[[135 123 124 129 136 130 135 140 139 128 119]
 [140 121 130 130 130 118 111 133 119 128 137]
 [127 127 115 110 136 115 142 122 141 130 127]
 [117 149 121 124 112 126 121 140 142 137 132]
 [118 122 112 129 124 127 115 137 133 141 125]
 [122 121 119 112 125 114 134 120 127 128 127]
 [132 155 141 121 107 131 125 141 134 121 141]
 [125 141 125 126 127 129 117 126 137 125 118]
 [127 135 130 130 137 109 126 124 127 132 124]
 [138 140 135 145 130 133 139 122 142 119 130]
 [122 145 131 133 126 135 122 123 109 134 115]
 [136 135 118 123 110 135 123 142 122 142 136]
 [127 115 119 129 135 118 110 139 122 136 126]
 [135 131 123 126 121 123 136 129 130 143 133]
 [119 136 129 124 119 128 130 130 126 117 123]
 [119 146 138 139 145 134 122 115 121 138 108]]
Indices start at 0.
The entry in row 0 and column 0 is 135
The bottom-left entry: 119
The entry in row 0 and column 2?
A: 124
The bottom entry of the column that holds the largest entry: 146
The maximum is 155
The top-right entry?
A: 119
The entry at row 1, column 0?
A: 140
The entry at row 2, column 2?
A: 115
The bottom entry of the column that holds the smallest entry -> 145
The entry in row 1 and column 2: 130
The entry directly above 114?
A: 127
The entry at row 1, column 1 is 121
The smallest entry?
A: 107
The bottom-right entry?
A: 108
The entry just left of the largest entry?
A: 132
The top entry of the column that holds the largest entry?
A: 123
The top entry of the column that holds the smallest entry -> 136
The entry at row 2, column 0 is 127
